arr =
array([[128, 121, 135, 109, 129, 116, 122, 120, 119, 136, 129, 120, 139,
        135],
       [120, 128, 139, 115, 134, 137,  99, 142, 142, 130, 119, 112, 133,
        114],
       [143, 136, 108, 130, 128, 140, 131, 123, 150, 146, 105, 137, 122,
        135],
       [129, 135, 124, 129, 125, 136, 132, 125, 130, 127, 131, 128, 122,
        127],
       [137, 141, 134, 116, 103, 153, 127, 129, 126, 140, 142, 132, 139,
        134],
       [113, 117, 134, 127, 124, 115, 137, 136, 131, 132, 141, 137, 135,
        125],
       [121, 128, 137, 115, 126, 121, 142, 136, 126, 123, 131, 142, 127,
        118],
       [126, 121, 125, 135, 122, 123, 126, 136, 131, 134, 135, 134, 129,
        121],
       [125, 127, 132, 129, 121, 129, 126, 126, 128, 129, 133, 127, 132,
        123],
       [124, 130, 118, 125, 132, 123, 120, 113, 133, 131, 145, 138, 127,
        128],
       [129, 123, 111, 124, 135, 129, 123, 118, 141, 135, 130, 138, 113,
        131],
       [135, 128, 123, 131, 153, 106, 125, 117, 140, 138, 119, 119, 125,
        118]])
arr[0,0] -> 128
arr[:, 1] -> [121, 128, 136, 135, 141, 117, 128, 121, 127, 130, 123, 128]
arr[7,4] -> 122
arr[:, 4] -> [129, 134, 128, 125, 103, 124, 126, 122, 121, 132, 135, 153]
arr[11,11] -> 119
arr[1,6] -> 99
arr[3,12] -> 122
arr[10,1] -> 123
arr[11,6] -> 125
arr[9,11] -> 138
arr[9,5] -> 123
arr[7,6] -> 126
arr[6,12] -> 127
arr[:, 10] -> [129, 119, 105, 131, 142, 141, 131, 135, 133, 145, 130, 119]
arr[10,12] -> 113
arr[4,3] -> 116
arr[:, 11] -> [120, 112, 137, 128, 132, 137, 142, 134, 127, 138, 138, 119]
arr[5] -> [113, 117, 134, 127, 124, 115, 137, 136, 131, 132, 141, 137, 135, 125]
arr[9,0] -> 124
arr[:, 8] -> [119, 142, 150, 130, 126, 131, 126, 131, 128, 133, 141, 140]
arr[1,13] -> 114
arr[2,2] -> 108
arr[8] -> [125, 127, 132, 129, 121, 129, 126, 126, 128, 129, 133, 127, 132, 123]
arr[3,3] -> 129
arr[7,8] -> 131
arr[:, 12] -> [139, 133, 122, 122, 139, 135, 127, 129, 132, 127, 113, 125]
arr[11,10] -> 119
arr[6,13] -> 118
arr[6,8] -> 126
arr[5,3] -> 127
arr[5,7] -> 136
arr[2,3] -> 130
arr[9,9] -> 131
arr[3,5] -> 136

M =
[[135 109 109 151 117 137 133 148 112 132 116 124 115]
 [116 125 120 110 111 120 144 114 111 140 130 106 149]
 [111 142 140 150 150 127 118 112 118 109 149 138 121]
 [149 139 104 105 119 137 132 146 128 129 109 141 110]
 [118 114 120 130 127 111 137 104 138 124 113 118 133]
 [143 145 112 152 141 128 122 147 146 116 123 151 105]
 [141 142 126 123 132 142 118 121 146 107 145 143 117]
 [144 137 131 138 123 147 145 118 111 107 127 123 131]
 [151 122 131 144 115 146 144 150 107 111 137 136 125]
 [145 113 142 123 143 147 138 116 142 119 146 127 137]
 [143 107 140 109 117 125 137 121 131 125 126 140 152]
 [114 140 117 147 111 138 132 106 138 125 151 141 152]
 [114 107 122 118 121 110 129 132 142 143 131 122 105]
 [117 145 140 128 118 133 113 152 136 127 126 134 113]]
M[0, 0] -> 135
M[9, 2] -> 142
M[13, 1] -> 145
M[7, 0] -> 144
M[:, 8] -> [112, 111, 118, 128, 138, 146, 146, 111, 107, 142, 131, 138, 142, 136]
M[12, 5] -> 110
M[13, 10] -> 126
M[2, 4] -> 150
M[9] -> [145, 113, 142, 123, 143, 147, 138, 116, 142, 119, 146, 127, 137]
M[1, 0] -> 116
M[5, 2] -> 112
M[5, 9] -> 116
M[6, 10] -> 145
M[8, 3] -> 144
M[11, 2] -> 117
M[0, 3] -> 151
M[3] -> [149, 139, 104, 105, 119, 137, 132, 146, 128, 129, 109, 141, 110]
M[2, 2] -> 140
M[2, 3] -> 150
M[12, 7] -> 132
M[2, 10] -> 149
M[:, 7] -> [148, 114, 112, 146, 104, 147, 121, 118, 150, 116, 121, 106, 132, 152]
M[13, 3] -> 128
M[8, 7] -> 150
M[2] -> [111, 142, 140, 150, 150, 127, 118, 112, 118, 109, 149, 138, 121]
M[9, 1] -> 113
M[10, 1] -> 107
M[4, 12] -> 133
M[9, 6] -> 138
M[10] -> [143, 107, 140, 109, 117, 125, 137, 121, 131, 125, 126, 140, 152]
M[:, 10] -> [116, 130, 149, 109, 113, 123, 145, 127, 137, 146, 126, 151, 131, 126]
M[6, 0] -> 141
M[0, 12] -> 115
M[2, 1] -> 142
M[6, 3] -> 123
M[4, 6] -> 137

m =
[[131 133 128 139 135 109 139]
 [127 119 144 144 136 117 126]
 [143 113 136 143 158 103 136]
 [140 133 122 142 117 143 133]
 [138 120 117 105 124 116 137]
 [113 140 120 133 106 149 132]
 [130 130 127 136 129 124 134]
 [142 122 134 142 148 107 136]]
m[0,0]: 131
m[6,6]: 134
m[2,1]: 113
m[4,4]: 124
m[5,1]: 140
m[4,5]: 116
m[:, 0]: [131, 127, 143, 140, 138, 113, 130, 142]
m[6,1]: 130
m[4,0]: 138
m[7,0]: 142
m[3,4]: 117
m[5,6]: 132
m[3,6]: 133
m[2,0]: 143
m[7,3]: 142
m[0,5]: 109
m[3,0]: 140
m[3,1]: 133
m[1,6]: 126
m[4,6]: 137
m[4]: [138, 120, 117, 105, 124, 116, 137]

data =
[[141 124 142 123 133 125 124 116 121 131 114 148 135 128]
 [133 133 131 133 128 128 122 124 123 129 126 120 134 137]
 [136 129 123 124 121 103 132 137 118 118 133 126 137 123]
 [126 130 130 132 134 132 130 131 131 133 121 130 123 133]
 [127 137 138 132 130 148 134 116 128 136 117 133 112 134]
 [129 123 131 119 130 132 130 129 133 128 129 127 129 130]]
data[0,0] = 141
data[0,6] = 124
data[2,2] = 123
data[4,9] = 136
data[0] = [141, 124, 142, 123, 133, 125, 124, 116, 121, 131, 114, 148, 135, 128]
data[1,5] = 128
data[1,7] = 124
data[0,3] = 123
data[3,4] = 134
data[4,2] = 138
data[5,3] = 119
data[5,7] = 129
data[2,1] = 129
data[:, 11] = [148, 120, 126, 130, 133, 127]
data[:, 3] = [123, 133, 124, 132, 132, 119]
data[2,12] = 137
data[2,9] = 118
data[3] = [126, 130, 130, 132, 134, 132, 130, 131, 131, 133, 121, 130, 123, 133]
data[2] = [136, 129, 123, 124, 121, 103, 132, 137, 118, 118, 133, 126, 137, 123]
data[5,6] = 130
data[4] = [127, 137, 138, 132, 130, 148, 134, 116, 128, 136, 117, 133, 112, 134]
data[4,11] = 133
data[3,6] = 130
data[4,1] = 137
data[3,11] = 130
data[4,8] = 128
data[4,3] = 132
data[:, 1] = [124, 133, 129, 130, 137, 123]
data[4,12] = 112
data[5] = [129, 123, 131, 119, 130, 132, 130, 129, 133, 128, 129, 127, 129, 130]
